In the rows, 128 means zero.
One turn sends every row of this set to another row. A few are shown first. Where does it send the rows asked after them?
z_490: 100,138,149,146,119,133,107,147,148,135,112,128,132,145,135,131,160,148,106,128,106,102,110,148,148,109,116,102,111,115,120,123,143,90,81,99,123,103,131
z_182: 95,112,138,106,133,113,109,139,122,125,131,120,111,131,105,129,142,122,133,109,111,169,103,81,173,141,142,134,95,97,131,103,113,116,127,108,112,109,97
z_348: 118,152,145,140,118,135,101,157,139,122,123,108,118,158,104,144,112,127,134,93,116,150,105,72,133,132,146,115,76,82,132,128,109,119,136,121,117,128,100
z_323: 108,108,127,118,141,117,112,148,126,132,138,106,118,137,105,137,127,119,135,110,131,164,119,79,158,149,153,130,96,99,119,107,117,139,113,104,131,109,87
z_573: 101,120,132,112,142,110,117,138,128,114,149,115,111,138,105,134,133,123,129,94,113,160,107,72,155,145,152,130,97,100,118,106,123,132,130,102,123,106,104
z_763: 118,137,127,158,115,110,113,145,138,124,130,131,115,145,140,112,156,149,117,122,107,123,120,132,134,103,104,92,92,111,138,118,150,70,123,77,132,114,102
z_119: 100,131,139,148,124,133,113,146,139,137,120,127,125,140,131,123,160,149,101,129,110,98,108,154,146,109,115,103,111,117,121,119,146,94,82,97,126,98,130
z_750: 95,123,129,108,135,114,115,145,127,126,128,121,117,139,105,147,121,127,129,104,117,159,122,80,158,151,158,140,97,93,119,102,116,133,118,107,119,101,88
z_451: 114,126,130,161,124,119,117,140,132,116,136,130,111,137,135,105,167,156,115,115,111,109,121,131,150,114,114,80,100,108,127,111,150,71,111,78,136,116,98
z_822: 119,168,124,146,102,139,128,167,134,112,127,131,107,146,105,149,131,111,107,85,146,128,126,80,159,114,121,104,89,85,127,128,101,111,122,134,121,129,67
z_214: 102,135,111,116,122,117,145,148,122,107,154,137,101,126,107,137,150,106,103,88,142,136,125,80,180,128,127,124,110,103,117,106,114,124,114,118,126,105,70
z_739: 115,163,124,141,99,137,126,170,127,125,119,125,111,144,116,162,121,117,106,83,142,129,129,77,160,122,133,113,87,86,122,107,93,112,106,134,113,116,63
z_395: 117,159,126,144,97,139,120,170,118,131,119,124,102,136,105,141,135,117,108,92,144,133,112,89,167,109,118,105,76,86,142,116,92,103,122,140,112,130,69
z_361: 112,131,138,155,123,124,105,139,151,127,120,123,132,143,132,127,160,155,116,127,109,104,112,154,143,106,123,108,116,121,124,125,141,100,91,97,136,107,131
z_378: 120,134,121,162,117,117,118,146,134,125,129,132,111,136,131,103,157,155,114,121,116,112,119,139,137,106,110,85,95,110,136,116,149,76,117,82,140,116,94
z_994: 101,139,114,114,117,116,139,152,126,114,140,133,103,129,112,149,135,113,107,91,139,140,137,79,174,134,134,134,106,100,122,97,110,121,98,122,117,93,59
z_553: 115,140,142,158,116,128,109,145,152,124,116,128,135,150,139,133,160,152,112,124,113,99,112,151,146,100,123,102,112,118,121,128,137,96,93,99,132,111,126
z_926: 113,128,106,123,118,113,135,153,128,123,147,125,110,124,117,145,142,98,108,105,152,153,136,83,172,129,123,128,103,106,120,106,113,129,101,116,126,99,64
z_447: 121,135,142,145,124,139,93,161,138,133,116,101,127,159,112,153,119,125,138,102,132,152,118,70,151,138,151,109,77,82,121,120,103,123,120,116,121,129,93
z_948: 128,156,125,148,99,138,119,171,136,127,123,121,121,150,124,164,133,103,113,95,152,141,134,75,163,115,123,102,86,90,122,119,93,111,106,129,118,121,64
z_276: 115,142,133,155,113,123,115,143,150,126,125,132,130,146,143,134,167,145,107,121,116,98,117,155,146,94,116,105,116,125,121,122,136,93,89,101,130,104,125
z_512: 112,142,144,132,117,133,95,159,125,142,108,113,118,153,109,140,123,127,131,102,114,162,96,83,150,124,140,118,68,84,137,116,99,110,140,118,108,130,100
z_888: 98,127,117,117,116,122,134,153,118,115,142,129,95,115,106,133,154,111,105,97,139,142,114,84,191,127,120,123,101,101,132,98,109,109,106,130,115,107,64
z_707: 111,132,134,149,120,119,115,139,151,124,130,130,126,140,139,129,163,147,107,127,115,103,113,157,143,103,120,112,120,128,123,120,142,100,86,98,134,97,125
z_504: 113,130,136,152,121,112,111,139,139,117,132,132,120,144,145,114,166,150,120,118,102,120,116,128,144,112,107,85,98,109,128,112,151,66,117,72,128,114,102
z_660: 104,142,138,146,115,130,114,149,147,136,112,136,133,146,140,132,161,140,101,131,109,101,114,151,148,101,110,107,111,113,121,129,142,88,89,98,120,102,129
z_478: 110,148,138,133,116,139,103,162,128,137,108,114,123,157,107,155,106,135,130,93,120,146,116,78,148,138,160,120,77,79,121,116,102,125,126,118,114,124,90
z_45: 105,139,130,148,117,130,121,149,138,141,117,135,129,140,136,127,160,144,98,133,111,100,112,157,144,101,113,106,109,117,120,124,144,97,85,99,128,99,129

z_660 -> z_490
z_707 -> z_276
Where do these go?
z_822 -> z_348
z_323 -> z_926
z_378 -> z_763
z_888 -> z_395
z_994 -> z_739

One turn sends every row of this set to another row. A few are shown first. Where does it send the rows asked after them?
z_562: 128,133,107,98,166,140,136,135,150,116,96,142,135,148,125,135,121,141,139,122,108,109,127,131
z_473: 146,85,117,155,141,140,117,104,139,133,92,120,137,137,142,99,142,143,154,124,118,151,141,126
z_539: 120,94,128,122,174,146,133,141,132,149,88,148,157,135,140,114,111,114,163,144,111,156,155,118
z_933: 138,74,116,152,148,148,117,115,131,127,120,145,142,145,127,114,144,159,149,111,127,124,144,143
z_978: 149,79,108,159,137,133,114,108,140,139,102,130,145,141,135,105,144,132,164,127,104,147,137,129
z_682: 142,97,93,161,152,119,157,113,93,137,100,153,117,160,108,104,139,136,137,142,138,141,165,114
z_507: 155,112,123,134,125,130,145,122,82,165,91,163,162,149,119,105,119,129,133,148,112,126,118,112
z_398: 133,120,81,123,165,120,121,90,110,141,94,141,145,168,88,112,92,148,141,124,96,140,128,134
z_42: 128,114,131,129,161,129,145,127,85,100,95,150,163,142,117,107,129,119,107,128,114,139,144,106
z_737: 143,103,124,137,127,125,148,132,92,176,84,153,161,149,115,98,112,133,148,146,120,130,125,115
z_258: 130,126,95,124,167,160,137,110,99,153,108,124,138,174,118,99,106,153,138,143,94,160,147,100
z_359: 128,108,129,124,161,135,160,124,82,103,97,154,152,139,115,100,137,133,106,125,111,141,144,117
z_254: 136,105,137,129,157,141,113,123,134,159,72,147,124,126,119,113,97,134,168,131,132,141,133,121
z_250: 121,124,82,113,170,149,154,144,108,147,121,146,146,166,134,114,141,162,152,135,106,136,133,112
z_659: 155,114,95,149,150,141,140,98,112,145,96,143,99,172,114,117,118,149,137,147,144,124,151,116
z_919: 123,106,134,124,166,123,142,138,97,112,82,148,167,136,126,104,128,116,121,135,113,149,155,103
z_934: 119,135,90,123,167,152,146,113,103,148,117,125,142,174,118,111,113,154,137,135,95,164,147,111
z_839: 141,111,87,123,168,127,109,95,115,137,90,140,143,163,86,108,87,137,145,131,86,135,131,124
z_112: 140,71,117,146,153,150,113,107,129,129,126,155,150,157,136,122,144,152,154,126,116,130,137,145
z_14: 154,106,120,138,153,122,139,84,117,122,80,159,109,163,118,126,117,123,129,156,137,128,142,131
z_960: 154,119,125,136,129,138,145,113,73,145,107,163,156,156,114,113,124,129,122,142,111,124,112,110
z_195: 141,106,103,133,179,130,123,98,131,110,101,155,115,176,119,138,118,117,143,157,117,135,158,120
z_102: 141,103,92,123,169,135,127,124,108,143,90,169,124,130,122,106,136,165,166,117,136,121,110,129
z_805: 142,106,111,147,153,128,151,122,127,123,116,160,122,164,119,139,140,99,141,155,107,137,162,117
z_680: 149,81,116,148,143,141,117,97,138,135,96,129,147,148,151,105,139,134,157,140,107,153,133,131
z_962: 134,102,89,116,169,153,153,146,114,144,113,168,151,137,146,115,150,143,159,131,112,128,125,125
z_800: 134,120,139,135,157,127,123,124,95,110,115,169,118,138,87,126,138,129,141,119,100,140,122,107
z_59: 133,111,115,102,180,147,131,129,139,114,88,163,132,126,143,126,134,139,150,124,124,120,119,133
z_558: 139,125,147,139,152,120,104,128,103,132,94,161,120,136,97,126,123,128,155,131,114,143,123,95
z_353: 134,134,105,123,150,154,135,128,139,133,100,115,133,149,101,116,100,127,126,118,88,127,155,114
z_57: 120,132,88,114,171,155,150,129,106,154,121,139,143,170,130,116,129,164,144,137,101,153,146,113
z_38: 115,100,137,123,165,122,143,146,111,126,83,145,169,142,126,106,119,112,141,142,110,153,155,108
z_139: 138,78,128,141,153,159,119,104,129,125,116,143,142,153,145,117,141,161,143,125,130,131,140,143
z_374: 133,114,78,114,174,116,117,100,108,143,90,156,141,161,94,112,103,165,149,123,107,130,124,138
z_856: 129,140,106,105,158,143,136,129,150,126,99,134,133,146,111,136,110,140,129,115,101,116,143,134
z_881: 131,118,155,132,152,120,109,128,115,143,82,153,121,140,104,122,110,129,164,137,122,146,123,102
z_479: 134,113,81,111,174,118,121,111,108,137,87,156,134,158,105,108,116,173,156,121,123,119,111,132
z_574: 128,144,104,120,151,143,137,120,142,130,104,120,132,153,100,131,101,132,127,115,93,131,146,127
z_407: 154,115,128,127,134,141,150,104,79,142,109,172,142,154,109,114,127,136,125,143,102,125,105,123
z_468: 137,85,104,138,150,137,138,135,110,181,84,153,157,135,120,95,106,134,168,136,121,140,141,124
z_727: 138,126,139,142,154,123,111,121,89,115,109,163,125,144,91,126,128,126,140,124,111,139,118,96
z_333: 143,98,74,149,155,129,157,125,121,132,110,146,136,168,113,118,129,119,132,142,117,119,176,122

z_102 -> z_468
z_805 -> z_195
z_139 -> z_473
Where do these go?
z_250 -> z_38
z_57 -> z_919
z_727 -> z_398
z_353 -> z_800

